One hidden turn or mirror swaps the rows below in pairs. Which row is each named row swapped with?
The rows were stretched afterwards, more along some directions than others.
vilib: [-23  -2 -14  17  23   3  -4 -11   7  -7 -20  -3   5  36 -19  53 -23]
Gemi: [ 24  12 -22  26 -13 -10  24  -7  -4  -8 -25  31   0  17 -16  -7 -27]
guli: [ 19  -2 -22   6  -4 -25  24   0 -10 -21   3  30   5  22 -16   3 -24]
lezu: [-38   1 -34  28   4  -7  -1 -25  -4 -21  -9   0   4   9   3  60 -20]
zutis: [ 26   7 -21  24 -18 -15  25 -16   1 -22  -6  31   5  -2   5   8 -44]
notin: [ 14  -2   6 -16 -39  52 -38 -15  18  31 -21   1 -39  43 -27 -31 -48]
debas: [-30  10  -2  15  21  13 -13 -28  11  19 -48   2 -11  33 -11  32 -17]
kat: [-29  10 -27  24  18 -10 -13 -22  -9  -7 -26  -5   9  27  -3  60 -17]
Muk: [-28  10 -16  22  17  16  -5 -14   4   1 -47  -5  -9  27 -12  49 -21]
dob: [ 14  -4  20 -27 -34  32 -38 -13  17  23 -13   1 -44  45 -29 -39 -28]
Pade: [  3  31   6  -1 -20 -12 -33  18  -3  19 -19  -3  -1  11  16   1  21]
Funi: [  6   2 -27  41   2   7  23 -16  13   0 -15  19 -15  12 -24  13 -52]
gidat: [ -9  29  -2  15 -22 -18 -37  10   5   7  -9  -9   8  16   2  13   5]
tas: [  8   2 -22  15  -4  -7  37  -7   7  -1   6  14  -2  12 -16  20 -37]
gil: [ 37   0  38 -32 -50  10 -40 -13  14   5 -18   5 -15  38 -17 -52 -17]
Dag: [ 28 -14  -6  11  -8   0  38  -1   8 -37  -7   6  -4   2  -7   2  -5]
mab: [ 22  10  11   1 -31  43 -47 -20  19  38 -33  11 -49  37 -27 -37 -51]
venit: [ 37  10  15 -30 -28  26 -53 -12   2  14 -28  -3 -23  32 -26 -49 -16]
dak: [ 39  -1  32 -17 -15  35 -36 -23  23  19 -37   4 -45  16 -11 -56 -10]
Vima: [ 28  15  21 -32 -33  15 -37 -12   2  19 -14  22 -31  41 -22 -50 -20]
Moli: [-39   3 -39  12  34  -8 -16 -15  12  -3 -32 -11  -7  15 -13  41 -25]
zene: [ 30  17  12 -15 -29  31 -51 -13   0  19 -43  18 -43  41 -20 -43 -42]
Karu: [ 47   0  26 -32 -47  40 -27 -13  18  13 -34   4 -26  32  -8 -46 -12]
Tek: [ -2  31  -5   8   8  -1 -40   3  -5  40 -20 -13 -22   4  10   7   0]
lor: [ 23   3   3  17  -6 -18  39 -17   0 -26   4  10   8   9  -4   2 -15]
tib: [-27   6 -33   7  21 -10 -10 -10  -1 -18 -34  -4   2  26   4  53 -12]
Giz: [  5  29   0  19  -9 -15 -35  21  16  10 -16  -9 -12  15   8   9  -7]
manem: [ 29   1  20  -9 -44  19 -33 -17   7   2 -17  20 -28  23  -4 -49 -26]
supa: [ -6  39  -2  16 -24   5 -41  11  16  19 -30 -19 -11  13  15   6 -16]
Bodip: [ 12  -7 -31  30 -13   3  40 -12   8 -12   3  11 -11   8 -24  27 -35]
muz: [ 26  -8 -14  -1 -44  25 -35 -16   0  -8  -6  17 -14  26 -23  -2 -10]
komos: [ 22  -6 -25  20  10 -15  32 -15 -12 -28  -8   7  10   8 -23   7  -3]
roba: [ 28  -5  -8  19  17  -2  22  -6  15 -14 -17  11  -7 -11   0  -7 -24]
Futul: [ 26  -9 -28  19   4   1  31 -15  -8 -21  -4  10   7  -3 -14   1 -19]
soro: [-25   4 -22  28  10   3  -5 -22  -3   0 -48  -8  -5  20  -1  55 -17]
Ras: [  5 -10 -51  36  -4   2  25  -4  -6 -35  14  20  21   6 -10  37 -23]
posur: [ -1  20 -23  18 -36 -13 -32   9  -1   4  -1  -1  12   6  21  25 -13]
geve: [  8  20  17   9 -27   1 -27   5  20  16  -9  -7  -7  34 -13  -2  17]
gupe: [ 42  -4   6 -23 -33  27 -39 -19   5   0 -20   0 -30  21 -24 -44 -17]
mina: [ 12  26  -3  14 -31   8 -36  14  14  18 -36 -11 -11  32   1   5   3]

Swapped with komos: venit
Swapped with Moli: Tek
Swapped with vilib: geve
Swapped with lor: gil

